A: [121 124 150 105 152]
Z: [105 141 140 114 123]
E: [ 61 150 105 103 152]
J: [105 141 140 114 156]
H: [ 52 145 123 104 136]
S: [172 103 156 155  98]
L: [183 100 140 159 102]
Y: [105 141  80 114 156]
F: [172  94 126 166  95]
R: [ 52 134 145 104 136]
[150 105 103 152] : E
common Z H:  : [123]
[ 52 145 123 104] : H
len: [ 52 134] : 2

Notuk: [132 135 118 127 140 157 149 110 105 156 120 128  97 112 103 115 159 136
 166 124 129 135 116 111 136 110 144 133 148 134 138 134 138]
tus: [135 149 152 129 161 117  98 101 134 119 129 100 152 133 137 158 104 141
 142  99 165 118 167  99 166 126 103 153 140 106 120 128 104]
Zet: [107 123 119 128 122 138 154 124 125 115 124 120 130 147 117 139 131 137
 122 133 109 123 131 135 145 130 131 130 138 132 135 124 122]
mul: [130 147 167 118 164 190 168  89 108 150 115 109 107 111 116 122 164 151
 184 106 151 127 142  96 177 110 123 165 157 119 127 121  91]
Vul: [135 128 129 129 129 122 120 130 128 131 130 129 129 122 134 129 126 125
 132 125 135 127 128 126 123 128 127 125 125 124 127 130 130]
fev: [109 131 118 124 132 144 154 117 139 127 123 135 130 149  95 113 116 138
 105 140 109 140 125 123 149 125 118 146 134 144 127 124 130]
kelup: [103 124 133 136 105  87 175 138 133  76 137  98 157 153 160 166 111 133
  96 132 116 115 148 161 118 147 137 109 117 118 126 129 123]
Pamos: [ 85 137 182 128 110 109 106 123 140  58 135  84 159 156 170 153 119 149
  85 138 118 125 157 169 128 150 133 128 108 119 109 120  97]
nili: [147 118 150 124 129 145 122 143 128 139 128 138 128 109 153 128 142 115
 147 119 143 116 127 129 125 132 119 128 123 116 125 119 106]
tifuv: [122 153 117 125 143 121 165 104 150 143 128 145 121 136  76  77  97 140
  86 148 122 171 114 108 125 117 119 150 118 159 113 137 165]
chg mul: [130 147 167 118 164 190 168  89 108 150 115 109 107 111 116 122 164 151
 184 106 151 127 141  96 177 110 123 165 157 119 127 121  91] : 23, [142]
has: [115 124 120 130 147] : yes
has: [185 106 151] : no
len: [132 135 118 127 140 157 149 110 105 156 120 128  97 112 103 115 159 136
 166 124 129 135 116 111 136 110 144 133 148 134 138 134 138] : 33
has: [130 147 167 118 165] : no
[140  58 135] : Pamos
chg kelup: [103 124 133 136 105  87 176 138 133  76 137  98 157 153 160 166 111 133
  96 132 116 115 148 161 118 147 137 109 117 118 126 129 123] : 7, [175]

pafa: [133  89 111 100  90]
Vuf: [100 152 104 186  87]
Kupuf: [148 158 159 106 111]
runo: [116 135 112  90 118]
podir: [109  90 118 100 117]
pim: [119 135 112  90 118]
[119 135 112  90 118] : pim
chg Kupuf: [148 158 159 106 112] : 5, [111]
chg Vuf: [100 152 104 186  88] : 5, [87]
common runo pafa:  : [90]

Zepo: [121  69 150  94]
Zudis: [ 66  96 102 138]
pid: [144  67  95 136]
vupi: [121  69 150  99]
bak: [ 95  69 150 121]
Buv: [ 80 161  91 117]
Ribe: [144  67 156 114]
chg Zepo: [121  70 150  94] : 2, [69]
common pid bak:  : [95]
chg Ribe: [144  67 155 114] : 3, [156]
len: [144  67] : 2

Manep: [157 119 108  76 118 128  90 119 115 130 149 137 113 143 123 133 140 119
 137 124 154 119 128 157 119 108  76 118 128  88 125 166 133 165 160 108
 128 105 103 121 129 141 111 104 136]
Mot: [136 122 129 123 124 124 149 119 115 130 138 137 142 143 123 133 140 119
 140 124 154 119 128 157 119 108  76 118 128  88 125 166 156 165 160 108
 128 105 103 121 136 141 111 104 136]
delag: [136 122 129 123 124 124 149 119 110 130 149 137 113 143 123 133 140 119
 137 124 154 119 128 157 119 108  76 118 128  88 151 166 133 165 160 108
 128 105 103 121 129 141 111 104 136]
[136 122 129 123 124 124 149 119 110 130 149 137 113 143 123 133 140 119
 137 124 154 119 128 157 119 108  76 118 128  88 151 166 133 165 160 108
 128 105 103 121 129 141 111 104 136] : delag
chg delag: [136 122 129 123 124 124 149 119 110 130 149 137 113 143 123 134 140 119
 137 124 154 119 128 157 119 108  76 118 128  88 151 166 133 165 160 108
 128 105 103 121 129 141 111 104 136] : 16, [133]
len: [136 122 129 123 124 124 149 119 110 130 149 137 113 143 123 133 140 119
 137 124 154 119 128 157 119 108  76 118 128  88 151 166 133 165 160 108
 128 105 103] : 39

Sazov: [ 90 116 125 128 121 116 128 117 141 138 128 171 138 125 117]
zof: [116 125 131 143 111 139 121 123  90 132 127 193 147 138 136]
Paru: [128 144 133 147 105 100 130 132 100 130 128 129 114 143 124]
chg Sazov: [ 90 117 125 128 121 116 128 117 141 138 128 171 138 125 117] : 2, [116]
has: [125 131 143 111] : yes
common Sazov Paru:  : [128]
len: [ 90 116 125 128] : 4
[116 125 128] : Sazov

Nepu: [141 136 192 132 136]
fol: [129 129 135 138 146]
Pafar: [135 132 141 131 130]
fon: [132 131 129 133 135]
Gevof: [141 130 138 131 136]
milef: [147 130 135 137 129]
lepo: [131 131 132 131 130]
len: [141 136 192] : 3
has: [129 135 138 146] : yes
len: [141 136 192 132] : 4

peg: [181 120 127 132 114 162 111  96 122 112 117 167 126  95 102 158 111 155
 138 112 141 120 143 136  70 146  93 122 108  95 125 188 172 133 143 150
 170]
sagi: [ 88 136 103 159 156  82 162 116 134 144 148 139 130  84 182 101 141 115
  94 131 125 135 142 142 139 122 139 105 126 140 131 102 147 117 138 103
 145]
futig: [122 103 136 159 164 105 130 154 129 109 124 129 125 115 111 129 103 125
 158 129 136 127 131 112 147 132  85 129 141 136 108  84  94 167 133 124
  98]
vas: [150 148 157 133 191  81 120 137 139 119 142 128 125 126 104 139 136 108
 178 134 145 117 105 121 103 117 110 140 131 134 110 106 107 156 112 137
  89]
has: [155 129 109] : no
len: [181 120 127 132 114 162 111  96 122 112 117 167 126  95 102 158 111 155
 138 112 141 120 143 136  70 146  93 122 108  95 125 188 172 133 143 150
 170] : 37
[136 103 159] : sagi
has: [131 140 126 105 139] : no

sib: [161  86 133 131  99 119 100 114]
Relop: [146  85 143 125 123 106 119 101]
tud: [115 171 163 108 139 116 176 137]
badi: [ 85 143 127 123 106 104 115 105]
ger: [ 96 140 108 139 176 137 163 116]
vap: [ 96 140 108 139 176 137 170 138]
kes: [126 134 103 136 132 145 130 146]
[108 139 176 137 163 116] : ger
[ 85 143 125 123 106] : Relop
[139 176 137 163 116] : ger
len: [146  85 143 125 123 106 119 101] : 8
[108 139 116 176 137] : tud

Kigi: [193 110 118 180 136]
nev: [130 118 127 126 129]
Zifiz: [158 118 110 159 139]
fumo: [144 131 130 146 141]
len: [193 110 118 180 136] : 5
[110 118] : Kigi
[158 118 110] : Zifiz
len: [158 118 110 159] : 4
chg nev: [130 118 127 126 130] : 5, [129]
has: [110 118] : yes

Rok: [126 167  90  78]
puve: [182 183  99 180]
vos: [ 61 134 138 189]
Satak: [130  93 146 173]
lapem: [138 146  93 173]
Pupor: [121  86 122  93]
has: [ 93 122  86 121] : no
[121  86] : Pupor
has: [182 183  99 180] : yes
has: [78 90] : no
[146  93 173] : lapem
len: [130  93 146] : 3

tun: [159 147 125 132]
Rago: [184 132 146 107]
keso: [150 146 115 133]
Ligud: [185  97 135  88]
Sut: [181 122 147  97]
Moro: [184 132 147  68]
Veti: [190 147 143  68]
[ 97 135] : Ligud
[146 107] : Rago
[181 122 147  97] : Sut

kofam: [143 157 146 133 137 138  97 105 104 202 140 110 179 149  88 130 109 116
 172 136 106 109 108 133 105 141 132 149 144 130  98 137  93  72 165 113
 139 149 186 114 129 125 147 117 130]
fegu: [143 157 146 133 137 138  97 105 104 202 140 110 179 149  88 130 128 116
 172 136 106 109 108 133 127 114 138 151  89 117 177 102 130 165  83 119
 115 136 100 149 160 114 136 138 101]
pupe: [143 157 146 133 137 138  97 105 104 202 140 110 179 149  88 130 109 116
 172 136 106 109 108 133 127 114 138 151  89 117 119 102 130 165  83 119
 115 136 100 149 160 114 136 138 101]
chg fegu: [143 157 146 133 137 138  97 105 104 202 140 110 179 149  88 130 128 116
 172 136 106 109 108 133 127 114 139 151  89 117 177 102 130 165  83 119
 115 136 100 149 160 114 136 138 101] : 27, [138]
chg pupe: [143 157 146 133 137 138  97 105 104 202 140 110 179 149  88 130 109 116
 172 136 106 109 109 133 127 114 138 151  89 117 119 102 130 165  83 119
 115 136 100 149 160 114 136 138 101] : 23, [108]
chg kofam: [143 157 146 133 137 138  97 105 104 202 140 110 179 149  88 130 109 115
 172 136 106 109 108 133 105 141 132 149 144 130  98 137  93  72 165 113
 139 149 186 114 129 125 147 117 130] : 18, [116]
len: [143 157 146 133 137 138  97 105 104 202 140 110 179 149  88 130 128 116
 172 136 106 109 108 133 127 114 138 151  89 117 177 102 130 165  83 119
 115 136 100 149 160 114 136 138 101] : 45
has: [179 149  88] : yes
has: [127 133 108 109] : no

faz: [ 98 145 131 153 183 146 130 150 126]
zar: [122 106 104 148 166 130 155 130  95]
vegap: [121 163 139 117 116 130 118 132 158]
common zar faz:  : [130]
len: [ 98 145 131 153 183 146 130 150 126] : 9
len: [121] : 1
has: [130 154] : no
[ 98 145 131 153] : faz

porof: [ 85 175 130  98 133 172 109 164 152 162 137  92 107 115 145 116  88 139
 124 160 145 150 136 117 112 118  99 146 122 105 105 140  86  93 129 155
  65 134 132 176 104 157 153 153 132]
nikob: [125 134 124 154 115 182  96 110 120 182 105 144 161 167 115 107 153 129
 121 102 161 110 125  91 107 109 184 140 138 147 103 156 109 173 124 132
 139  73 131 146 137 149 155 109 191]
mumo: [125 134 124 154 115 182  96 110 120 182 105 144 161 167 115 107 153 129
 123 102 161 110 125  91 120 109 184 140 138 147 103 156 109 173 124 132
 139  73 131 146 137 149 155 109 108]
vagon: [ 80 174 132 101 137 171 107 163 154 166 135  91 104 112 149 112  93 140
 121 159 113 145 137 113 115 118 100 147 117 104 149 137  87  92 129 153
  62 142 135 178 109 159 157 146 135]
len: [125 134] : 2
[125 134 124 154 115 182  96 110 120 182 105 144 161 167 115 107 153 129
 123 102 161 110 125  91 120 109 184 140 138 147 103 156 109 173 124 132
 139  73 131 146 137 149 155 109 108] : mumo
has: [125 134 124 154 115] : yes
[125 134 124 154 115 182  96 110 120 182 105 144 161 167 115 107 153 129
 121 102 161 110 125  91 107 109 184 140 138 147 103 156 109 173 124 132
 139  73 131 146 137 149 155 109 191] : nikob
len: [125 134 124 154 115 182  96 110 120 182 105 144 161 167 115 107 153 129
 123 102 161 110 125] : 23
len: [125 134 124 154 115 182  96 110 120 182 105 144 161 167 115 107 153 129
 123 102 161 110 125  91 120 109 184 140 138 147 103 156 109 173 124 132
 139  73 131 146 137 149 155 109] : 44

Gif: [ 69 179 176 115  60  91 190  59 189 107 179 115 102 204 155  70 187 102]
Vedet: [ 76 191 178 101  84  82 189  71 184 103 180  99  97 198 178  73 184  99]
Nedo: [183 115  77  89 165 105  86 164  80 104 131 184 189  78 174 179  95  86]
len: [183 115  77  89 165 105  86 164  80 104 131 184 189  78 174 179  95  86] : 18
common Gif Vedet:  : [189]
common Vedet Gif:  : [189]

